(in the rows, 128 means zero)
Each path below is one point turned by a fixed rotation once a step. After each direction that follows a path, write how fast that rotation turns it, in degrees per step (0 if it stays still).
Each turn is a multiple of 5 degrees from 10 to 175, or 0.
Each row of a path follows its step; steps can be skipped.
Rotation 1:
step 3: [129 128 131 130 132 126 126 124 133 137 134 129 130 123 129 136 124 127
 128 132 124 125 142 124 130 128 124 117 129 121 125 120 133 133 127 127
 122 118 124 132 135 122 125 121 125 128 131 135 132 126 141 135 130 129
 125 120 120 141 129 137 138 132 135 123 126 119 110 135 128 127]
step 7: [133 131 123 118 131 126 132 128 128 132 136 130 126 118 132 128 129 132
 131 123 127 127 130 123 134 122 124 121 139 122 118 124 113 128 123 129
 127 126 125 134 119 125 124 123 130 124 131 129 123 124 126 135 133 126
 127 124 126 145 135 131 144 121 132 143 130 134 130 132 121 125]
step 8: [130 131 139 127 141 120 121 122 132 139 130 134 129 128 131 127 125 137
 123 122 131 128 136 119 129 126 128 124 127 120 126 128 139 126 135 121
 126 126 121 130 137 121 124 121 126 130 126 131 120 125 139 126 121 126
 135 130 123 134 136 127 122 131 129 119 112 134 128 132 123 121]
step 10: [133 124 120 133 132 122 128 135 124 128 134 127 132 120 122 119 123 126
 130 130 135 125 137 126 131 123 120 118 139 138 124 128 141 124 122 130
 129 123 121 132 128 122 134 131 125 118 123 119 119 127 134 130 121 119
 129 124 124 124 131 131 142 126 133 139 134 128 127 137 129 128]
step 14: [133 133 127 129 140 126 127 126 122 132 123 137 136 128 131 119 135 133
 122 126 139 137 121 133 127 125 114 118 134 130 131 126 123 116 124 127
 118 122 132 127 133 124 126 134 115 129 118 129 124 118 125 128 123 129
 133 128 126 135 125 126 131 128 135 138 126 121 127 134 121 131]
step 17: [137 132 120 134 131 132 134 129 125 141 128 136 133 133 129 129 130 129
 120 126 129 125 125 119 119 124 129 116 131 122 122 131 132 124 124 123
 135 127 131 119 128 124 127 132 129 122 123 130 117 128 128 118 127 135
 133 123 120 128 131 142 130 117 134 138 120 137 129 123 122 125]
step 18: [130 129 124 134 129 119 131 128 127 134 135 126 129 129 137 125 138 129
 123 124 140 132 129 125 143 123 132 121 134 135 128 136 135 125 133 130
 129 119 124 126 130 121 134 129 120 133 122 122 130 128 142 131 133 124
 113 135 126 139 126 120 129 124 131 123 121 120 132 133 119 129]
step 19: [130 129 124 127 127 114 132 131 125 129 133 136 135 123 129 131 121 132
 133 124 124 131 131 134 122 126 122 127 131 117 136 116 127 123 127 128
 129 123 120 126 132 128 124 131 123 129 125 134 124 116 125 140 138 122
 129 122 123 138 132 132 133 138 137 140 132 120 127 140 123 125]
step 21: [127 129 133 131 126 131 124 135 124 139 137 141 132 132 134 128 131 126
 136 124 130 122 125 134 121 130 134 126 134 128 120 139 127 122 127 134
 123 120 140 118 134 120 131 134 120 121 131 125 122 132 137 130 128 132
 133 137 124 135 128 133 130 125 125 121 127 128 126 136 111 131]
Speeds:
[127 132 127 129 131 127 129 127 130 127 127 128 128 128 129 127 130 127
 128 129 130 128 128 127 126 126 128 130 127 129 128 129 127 129 128 128
 125 126 130 129 130 128 129 131 128 128 127 129 126 129 130 127 128 129
 129 128 130 128 130 128 125 128 127 128 127 131 128 127 127 128] | 115
[126 128 129 131 128 128 128 131 129 128 130 128 129 130 129 126 130 126
 126 125 127 127 127 127 127 128 127 126 128 128 128 129 128 128 128 129
 128 127 128 128 128 127 128 129 132 128 125 127 129 126 127 127 126 131
 127 129 128 128 127 129 127 129 126 128 127 127 130 129 130 127] | 85
[129 128 131 129 129 127 129 128 129 126 130 130 127 129 129 129 127 128
 127 127 128 127 130 128 129 126 127 128 129 126 131 126 126 130 129 125
 130 130 127 129 129 128 128 128 127 127 128 130 128 128 127 129 128 128
 128 129 131 128 128 125 128 128 127 128 129 129 129 127 128 125] | 95
[127 129 129 129 128 130 130 129 128 129 126 128 129 127 125 132 129 127
 127 129 127 127 127 129 128 128 128 127 129 128 130 126 128 127 128 126
 128 127 129 128 128 128 127 128 127 131 127 131 130 126 127 127 127 128
 129 126 126 127 128 129 126 128 129 130 127 128 127 127 128 128] | 135
Rotation 2:
step 2: [128 133 142 130 125 126 126 124 123 125 129 125 136 126 119 137 125 117
 130 133 131 136 122 137 123 126 140 127 136 127 137 145 121 131 129 123
 130 122 120 132 129 130 127 131 123 127 127 126 134 138 130 131 126 126
 135 129 127 124 125 132 125 119 123 126 132 121 137 136 129 132]
step 3: [119 132 134 123 123 132 127 143 127 125 114 130 134 124 127 126 137 121
 124 132 129 145 126 136 131 133 134 137 123 124 122 120 126 131 121 120
 120 123 125 124 134 127 124 129 129 131 133 139 131 136 129 122 125 141
 126 127 127 127 124 129 128 131 128 123 124 130 131 126 130 129]
step 4: [127 132 132 131 129 133 136 137 121 130 128 127 133 137 134 135 132 128
 123 126 133 129 132 123 132 136 133 123 129 125 129 125 128 127 125 129
 127 129 130 136 131 116 127 122 127 125 132 113 126 125 126 127 132 137
 127 122 117 126 134 129 135 149 125 119 123 137 124 125 129 121]
step 8: [129 135 124 119 129 126 133 123 127 129 129 134 124 132 127 136 132 116
 133 118 127 139 138 135 117 133 128 132 115 125 116 126 132 121 133 124
 134 132 130 126 133 125 130 127 131 125 129 125 128 123 128 125 133 141
 116 129 125 132 123 127 129 135 133 133 129 128 117 137 133 130]
step 10: [121 129 128 135 125 122 124 120 134 124 128 127 131 122 124 140 127 120
 121 121 134 132 129 131 138 130 126 126 135 126 138 135 125 136 124 128
 128 126 116 122 117 129 123 134 116 123 132 132 131 140 132 132 130 125
 134 136 124 126 133 125 124 127 130 127 134 127 135 140 131 125]
step 16: [129 133 121 127 129 124 137 128 130 126 135 134 126 126 127 129 130 116
 128 120 137 126 131 133 116 136 128 132 119 125 122 123 125 116 115 125
 131 123 139 126 138 123 125 130 123 127 134 136 122 124 127 121 128 135
 123 131 129 130 124 122 133 128 122 120 124 138 122 129 134 129]
step 17: [121 124 127 137 121 127 143 121 118 134 138 127 123 140 132 126 126 120
 125 125 126 125 130 134 136 128 132 127 125 124 125 128 132 127 128 127
 139 137 130 138 127 126 136 129 121 129 139 122 125 128 122 122 123 132
 131 129 135 128 138 130 129 132 125 132 131 132 128 136 121 136]
step 21: [132 129 125 126 131 115 132 116 131 136 127 129 125 121 128 140 130 131
 131 125 128 130 131 134 126 125 135 128 122 129 125 117 124 128 123 133
 133 124 124 135 126 126 127 124 136 124 140 120 128 140 122 121 123 127
 128 136 122 122 120 136 130 133 129 125 132 139 137 135 127 130]
step 22: [120 127 133 133 130 121 125 137 130 127 125 131 112 125 124 128 125 136
 114 123 128 135 125 135 132 126 141 129 128 126 131 130 134 137 124 129
 128 135 123 144 129 120 127 133 130 121 124 128 121 131 118 129 125 126
 132 128 127 125 131 121 135 121 133 124 129 124 132 133 123 125]
Speeds:
[128 129 129 128 128 128 128 128 129 126 128 130 127 127 128 129 130 127
 128 127 129 126 126 128 129 130 128 128 127 129 126 124 130 130 128 128
 128 126 127 126 127 129 129 125 128 128 129 129 127 130 128 129 128 128
 126 126 128 129 126 128 127 129 128 130 130 125 127 127 129 129] | 145
[129 130 128 130 127 128 127 128 129 128 129 129 128 128 126 127 128 128
 129 127 128 125 127 131 127 130 127 128 127 127 129 131 127 128 128 129
 129 129 131 127 131 128 128 128 129 132 125 128 129 129 127 129 128 127
 127 129 127 128 128 130 130 128 127 127 129 126 126 128 128 128] | 100
[126 129 129 126 129 126 125 127 128 127 128 125 128 126 127 127 128 128
 127 128 128 129 129 127 126 128 126 129 127 128 130 130 129 129 128 128
 129 127 131 126 127 128 126 128 128 129 130 127 128 129 128 128 128 130
 128 127 128 128 129 129 125 128 128 128 130 129 126 128 127 130] | 140
